Look-ups in named tables: a row name and a column name give one cell, copied from the table.

detego =
|  | sazunap | bimi | nulabik | zagufif | popaku |
|---|---|---|---|---|---|
| moku | 152 | 140 | 157 | 154 | 125 |
| zeruge | 127 | 124 | 84 | 146 | 156 |
| tirubug | 93 | 187 | 195 | 144 | 150 |
| robine | 191 | 138 | 22 | 166 | 168 |
| gog | 143 | 107 | 156 | 144 | 101 |
| vosugot | 188 | 142 | 38 | 165 | 168 |
| tupezi | 158 | 136 | 63 | 159 | 166 |
| tek | 157 | 157 | 157 | 157 | 157 |

What is the sazunap of zeruge in detego?
127
What is the nulabik of zeruge in detego?
84
What is the nulabik of tirubug in detego?
195
What is the zagufif of vosugot in detego?
165
What is the nulabik of robine in detego?
22
What is the zagufif of tupezi in detego?
159
What is the sazunap of moku in detego?
152
What is the popaku of robine in detego?
168
What is the zagufif of moku in detego?
154
What is the bimi of moku in detego?
140
What is the sazunap of tek in detego?
157
What is the bimi of tek in detego?
157
What is the nulabik of tupezi in detego?
63
What is the popaku of zeruge in detego?
156
What is the bimi of tupezi in detego?
136
What is the zagufif of tek in detego?
157
What is the sazunap of tupezi in detego?
158
What is the zagufif of zeruge in detego?
146
What is the bimi of vosugot in detego?
142

Table gezukur
|  | ruvotor | tok | nidipa | norun | detaru | puribez | guluzit | sotafa |
|---|---|---|---|---|---|---|---|---|
| kol | -2.8 | -3.4 | 8.7 | 4.8 | 5.4 | 0.6 | 5.2 | 6.9 |
| gisumez | 0.7 | 1.0 | -0.4 | -0.5 | -1.0 | 4.2 | -7.7 | 3.4 |
| mereb | -0.1 | 0.3 | -0.2 | -1.2 | -0.8 | 4.5 | -7.9 | 2.3 |
| kipeka | 0.8 | 1.2 | -1.9 | -0.9 | -1.6 | 4.0 | -8.9 | 2.4 |

tok of gisumez: 1.0
puribez of gisumez: 4.2
tok of kipeka: 1.2
ruvotor of mereb: -0.1
detaru of kipeka: -1.6
guluzit of mereb: -7.9
tok of mereb: 0.3
nidipa of mereb: -0.2
nidipa of kol: 8.7
nidipa of gisumez: -0.4
guluzit of gisumez: -7.7
puribez of kipeka: 4.0
tok of kol: -3.4
guluzit of kol: 5.2
detaru of mereb: -0.8
ruvotor of kipeka: 0.8
sotafa of mereb: 2.3
ruvotor of gisumez: 0.7
norun of kol: 4.8

sefi
|  | disin | mev | vif | duta | dagi | nizef |
|---|---|---|---|---|---|---|
| dela | 126 | 193 | 100 | 30 | 19 | 81 |
| fuf | 128 | 23 | 118 | 51 | 101 | 213 |
| vod | 164 | 158 | 133 | 10 | 32 | 122 |

fuf, dagi => 101
dela, mev => 193
dela, duta => 30
vod, vif => 133
fuf, nizef => 213
fuf, duta => 51
vod, nizef => 122
fuf, disin => 128
dela, disin => 126
vod, mev => 158
fuf, mev => 23
vod, disin => 164
vod, duta => 10
dela, dagi => 19
fuf, vif => 118
dela, vif => 100

lolota
|  | bet | rup | tete |
|---|---|---|---|
| ket | 149 | 223 | 115 |
| relam | 83 | 147 | 78 |
| vosun | 92 | 57 | 36 |
| nur | 180 | 169 | 158 |
| nar | 96 | 163 | 58 |
| zeti | 109 | 84 | 1 |
| todis | 119 | 122 | 97 |
| rurom | 113 | 54 | 52 |
| degav | 192 | 207 | 96 |
| pem | 193 | 164 | 68 |
| guvilo | 197 | 168 | 89 |
| zeni | 53 | 115 | 103 |
| zatadaf | 180 | 120 | 121 |

relam, bet -> 83
vosun, rup -> 57
vosun, bet -> 92
todis, rup -> 122
degav, rup -> 207
relam, tete -> 78
rurom, bet -> 113
guvilo, rup -> 168
Row with the largest rup: ket

zunar
cols = zakemi, lenaga
vum: [-81.01, 2.23]
maver: [-18.40, -23.38]
rugebav: [-47.77, 18.81]
rubup: [-32.93, -28.68]
gesipa: [65.97, -24.54]
bunefuz: [-66.35, -30.00]
geb: [31.36, -20.71]

lenaga of geb is -20.71
zakemi of bunefuz is -66.35
lenaga of rubup is -28.68
lenaga of gesipa is -24.54
lenaga of vum is 2.23
zakemi of rugebav is -47.77
lenaga of bunefuz is -30.00
zakemi of gesipa is 65.97
zakemi of geb is 31.36
zakemi of vum is -81.01
zakemi of rubup is -32.93
lenaga of rugebav is 18.81

lilem:
|  | rif | dani | gotavef | lib | murom | tak | rilez | zif | sokid | kes |
|---|---|---|---|---|---|---|---|---|---|---|
| ziris | 142 | 243 | 93 | 59 | 128 | 179 | 53 | 101 | 50 | 75 |
| tutose | 76 | 52 | 87 | 134 | 64 | 85 | 108 | 123 | 133 | 109 |
| garater | 108 | 224 | 52 | 65 | 73 | 174 | 22 | 112 | 51 | 55 |
| vezen | 190 | 171 | 201 | 91 | 236 | 130 | 173 | 87 | 101 | 152 |
| zosivok | 135 | 131 | 138 | 105 | 148 | 118 | 129 | 104 | 108 | 123 |
| gadap | 135 | 127 | 139 | 106 | 149 | 116 | 131 | 104 | 109 | 124 |
| nanen | 145 | 211 | 113 | 72 | 142 | 160 | 81 | 101 | 68 | 93 |
| zir | 108 | 142 | 91 | 99 | 96 | 129 | 84 | 112 | 95 | 94 |
| dugef | 120 | 45 | 156 | 139 | 145 | 73 | 173 | 110 | 149 | 150 |
| fopaka | 110 | 171 | 80 | 87 | 91 | 145 | 64 | 112 | 80 | 82 |
| pogoro | 166 | 90 | 203 | 123 | 215 | 89 | 200 | 95 | 137 | 169 |

What is the zif of garater in lilem?
112
What is the lib of vezen in lilem?
91
What is the sokid of zir in lilem?
95
What is the zif of zir in lilem?
112
What is the murom of zir in lilem?
96
What is the sokid of vezen in lilem?
101

liba:
	pudisaz	bem	tofir	gim	gapi	pakure	lozis	tunu	bataza	gimatuk
kegifo	52063	22642	19488	18110	82060	71462	74610	19742	38051	74227
fof	32593	20907	17642	17531	65645	52464	54730	17826	50468	59057
bavuv	47142	68562	71036	69802	12398	28186	21139	70945	55219	22316
gol	60135	64844	66515	64578	29329	52571	45460	66726	35623	40301
dekez	47678	68686	71284	69851	12856	25372	18939	71126	59537	21279
mivugu	45002	67244	69629	68996	14618	21358	16413	69519	63252	20581
gufopo	69170	60920	61897	60114	46007	64506	59909	62346	29105	53054
gugat	48830	21677	18538	16939	78966	68435	71172	18658	40719	71557
dolefef	23477	26914	23831	25326	49248	52091	50304	24396	38498	51507
rotiva	58360	25376	22953	20012	81573	70109	73080	22809	42926	73050
mak	22043	26086	22878	24528	49649	48343	47395	23531	43931	50088

bataza of mak = 43931
lozis of gugat = 71172
bem of fof = 20907
pudisaz of dekez = 47678
pudisaz of rotiva = 58360
bem of mak = 26086
gapi of gufopo = 46007
pudisaz of kegifo = 52063
pakure of gugat = 68435
tofir of rotiva = 22953
tunu of kegifo = 19742
pakure of fof = 52464
gimatuk of dekez = 21279
gimatuk of fof = 59057
tofir of gol = 66515
bem of bavuv = 68562
gimatuk of gol = 40301
gimatuk of dolefef = 51507
Which row has the largest pudisaz? gufopo

tud:
cols = nugoz, figilom, vemitob, barevu, kuniran, far, melu
korarus: [183, 84, 103, 146, 118, 162, 121]
pire: [21, 127, 132, 75, 129, 42, 129]
tado: [125, 235, 170, 166, 141, 146, 135]

What is the figilom of pire in tud? 127
What is the kuniran of korarus in tud? 118
What is the nugoz of pire in tud? 21
What is the nugoz of tado in tud? 125
What is the far of tado in tud? 146
What is the figilom of korarus in tud? 84
Which row has the largest nugoz? korarus

Table lon
|  | livizu | mib | pezuzi | gituked |
|---|---|---|---|---|
| nosidiz | 55599 | 59437 | 53325 | 36877 |
| fim | 55732 | 61327 | 52904 | 26906 |
| dob | 60568 | 67592 | 61819 | 31956 |
| giz | 57119 | 60276 | 56945 | 42371 |
| supef | 60692 | 71620 | 60273 | 11061 |
| tunem | 55124 | 58169 | 53108 | 41495 |
| puz | 62176 | 77163 | 52759 | 7929 |
| tuk | 61549 | 66960 | 64314 | 42450 |
| lop | 66804 | 75663 | 72039 | 37911 |

tuk, gituked -> 42450
giz, pezuzi -> 56945
puz, livizu -> 62176
giz, livizu -> 57119
fim, gituked -> 26906
giz, gituked -> 42371
lop, gituked -> 37911
nosidiz, gituked -> 36877
supef, livizu -> 60692
tunem, pezuzi -> 53108
lop, mib -> 75663
tunem, gituked -> 41495
nosidiz, livizu -> 55599
nosidiz, mib -> 59437
tunem, livizu -> 55124
fim, livizu -> 55732
Row with the largest livizu: lop

rutubeb
        lil  rerat  pomuruf  bitavi  pas  nes  bir  vifo  mupuse  malo
narub    24    128       18     147   24   36  153    31      26    62
zado    201     54      245      59  216  147   53   229     135    87
tusere  164     65      195      72  175  124   66   187     115    84
gufa     23     60        1      61   14   47   64    15      55    59
pav      94     55      100      53  102   91   51   103      88    70
gizuto   38     48       27      45   38   55   46    33      58    65

zado, malo => 87
tusere, bir => 66
zado, bir => 53
gufa, bir => 64
zado, mupuse => 135
tusere, nes => 124
gizuto, lil => 38
gizuto, bitavi => 45
gizuto, pas => 38
gufa, vifo => 15
gizuto, rerat => 48
gufa, lil => 23
gizuto, pomuruf => 27

kagit =
	midav	boz
sadebav	293	174
zon	484	550
vil	529	558
dibiv	493	807
rem	451	345
damor	431	395
dif	404	653
vavimut	399	420
vofiv	550	349
ler	474	622
dum	482	481

What is the boz of vil in kagit? 558
What is the midav of rem in kagit? 451
What is the midav of damor in kagit? 431
What is the midav of zon in kagit? 484
What is the boz of zon in kagit? 550
What is the midav of ler in kagit? 474
What is the midav of sadebav in kagit? 293
What is the midav of dif in kagit? 404
What is the midav of vofiv in kagit? 550
What is the boz of ler in kagit? 622
What is the boz of dibiv in kagit? 807
What is the boz of vavimut in kagit? 420
What is the midav of dum in kagit? 482
What is the midav of vavimut in kagit? 399
What is the boz of vofiv in kagit? 349

